One vector is turned by the same rotation once a step. Each row is the vector after some number of steps, and that number follows the row.
The counts run from 0 to 335.
[ -2  -6 -18 -20  -9  46 -31  52  22  10 -19  31 -17 -20  19   6  72 -35
  18  34  -1  26  16 -15   2 -21   2   8  11  24 -38  28]  58
[ 13 -28  44  32  29 -12 -31  19  39  19  -4  12 -29 -34  32 -21  46 -27
  -5   9  34 -28  48  18   9 -12  14  22  18  17   9  25]  20
[ 32 -10  -4  11  21  27  19  -9 -14  -4 -64  37 -31  -9  -2 -15  39  14
 -36  24  15  13  -5  22  22   8 -39  41  20 -29  48  33]  5
[ 35  -6  44   2  22  12 -32   0 -19 -20   0  56 -43   1 -19 -34  23  33
  -7  24  71   2   9   2  22 -40   2  14  24  39  18  -2]  27
[ 27 -19  -4 -16   9   5  27  -1 -21 -11 -52  47 -54   4 -30 -10  33  -3
 -51   7  36  14   2  33   3  -3 -22  19   4 -18  51  28]  244
[-16   7 -34   2  13  29 -14  44  38  24 -22   6 -10 -23  16 -30  72 -33
   5  34 -32  15  12 -28  28  -5 -19  20  11  21 -33  31]  63
[ 19 -45  37  -6 -26  11 -27  34  14  26 -31  38  -5 -11  -7  -7  54  13
   7  29  28 -32   1  18 -67  29  10  17  -8  -6 -12 -21]  224
[ -7   9  32  12  12 -12 -44  39  41   6   4 -17 -20 -19  -1  -4  17  12
   8  25  20 -46  33 -28  42 -45  22  29  16  60 -34 -10]  331
[ 19 -40  54   3  20  22 -13  13  37   0 -26  26 -41 -18  26  16  31 -25
 -20  15  42 -10  44  23  -3 -21  -3  18  22   2  24  23]  15
[ -3  13  40 -43 -15  57  28   4   0  21 -35  -4 -37  27  -9  19  16  37
 -16  48 -27  16  26 -47  -1   9 -35   1  -1  16   3  -6]  138
[ -9  10 -29 -30   4 -57  20  11  19  13  -2 -44 -26   1  -1  -9  48 -26
 -23 -32 -34 -30  33 -10  22 -57 -26  26 -15  14 -37 -11]  110
[  9   6   5 -46 -19 -21 -18  28  28 -36 -31  34 -14 -42  13   5  44 -29
  -3 -17   8  11  24  31  -5 -43  -5  15  13  43 -49 -32]  45
[ 30  26 -55 -16 -12  -5 -21   9 -13 -17  -7   7  16 -55  31 -21  67 -42
  14 -14 -27 -15   3  15  29 -28 -28  40  11  13 -15  -6]  51
[ 50  23  -3   5  20 -25  -7  -7   2  -9 -19  21  17   0  31 -55  76   5
  19   4 -23  16  15  29  17 -13 -49  36  20   0 -26  -4]  281
[-13 -11  31 -32   3  -4   1  15  -2   6   6   8 -55  17 -28 -18  24  -2
 -46  -9  19   3  39 -45   4 -74 -13  -8  -2  27 -35 -19]  100
[ 41  24   5 -41 -22   4  -7  12 -17 -57 -42  51 -12 -17  -8   3  28  16
   6  -6  28  13  -6  36   7 -44 -16  29  20  38 -25 -38]  44
[  9  -7 -11  23  32 -22   8   5  39   5 -59   0  -3 -61  25 -21  27 -21
 -23   3  -4 -28  12  37  23  24  -5  46  25  -8  30  17]  8
[-24 -28  22 -48 -21 -11  21   6 -21  10 -11  11 -62   1 -46 -24   8  -5
 -61 -10  17 -34  37 -26 -39   5  -5 -14 -19  12  15 -28]  168
[ 25   1 -13   1   2  32  12   4 -18 -12 -79  51 -16 -19 -31 -20  20  19
 -35  35  24   3 -20  20   9  33 -22  39  14  -1  46  17]  1
[ 15 -20 -10  -6 -25  12 -10  -8 -46 -16 -25  56 -11 -44 -29 -47  17  -3
 -28  -1  30 -37 -24   1 -25  32 -14  16   5  -5  44 -24]  231
[ 25   9  48 -18  -2  21 -27   6  -1 -13  -3  53 -41   7   2  -3  40  20
  17  36  56  16  38  12  19 -11  15  10  29  55   6  24]  266
[ 16   1  -9  15  14  -8 -17  -6 -32   5  29 -12 -20 -21  -4 -49  12  -9
 -40 -12   0 -37  20 -50  42 -55 -48  22   4   4   5 -25]  94
[ 40  10  -1  33  28  16 -14  -1  -3   6  -5 -25 -21  -7   8   3  25  -6
 -14   8   6 -34  13 -17  67 -70 -44  43  15  -7  27  15]  324
[ 20  19  47 -40  -7  -7  -6   5  27 -43 -41  58  -6 -32  19 -23  25   4
  -4   2  -1  18  40  32 -14  -5 -15  13  20  51 -36 -35]  279
[ 23  19 -10 -40 -36   8  17   0 -33 -20 -26  -9 -38  30 -40  38  27  18
 -19   3   9   0   1 -12  23 -74 -31  22 -10  14 -19 -21]  112
[ -1  22 -18  11  29  17   6  15  39   7 -45 -20  -2 -59  24 -32  18 -14
 -30  19 -61  -9  15  -7  47   7 -38  39  21  13  -5  -6]  72
[ 18  23 -14   2  21  22   2   3   1 -33 -53  -1 -20 -47  -4   4 -19  -3
 -51   4  -3 -17  -2   6  58 -46 -37  48  25  11  33  -7]  316
[ 36   3   1  31  20  -4 -10  -9   3 -11 -46  16  -5 -57  19 -12   6 -14
 -24  -2  17 -49   3  37  39  10 -25  52  30  -2  59  -2]  13
[ 14   2 -38 -25 -15 -61  43 -22 -27  25 -21 -32 -31   0 -18   8  35 -15
 -30 -25  -8 -50  18  15  17   6 -26  27 -21 -12  35   8]  179
[  9  27 -52 -34 -20 -26  21  -7 -23   1  -3 -43 -10 -12  -1  11  41 -24
  -8 -29 -38 -39  14 -12  50 -46 -38  23 -13   9 -11 -13]  115
[ 12  21  18 -44 -50  11   0 -12 -41  -3 -10  10 -27  -2 -15  39  12  24
  13  20  37 -44  18   8  17  34  14  11  -4  37  49  10]  193
[-26 -36  10 -20  -5 -41  22  18   9  50  -9 -13 -52  20 -36 -28  39  -8
 -42  -3   1 -40  32 -25 -33   9   6   0 -27   7 -10  -2]  169
[ -6   5   9 -27 -25 -34  10  -8   4  46  12 -17 -23 -11  31  -6  54 -22
  22  10 -12 -43  59   2  20  50  22   8  -5  27  25  37]  195
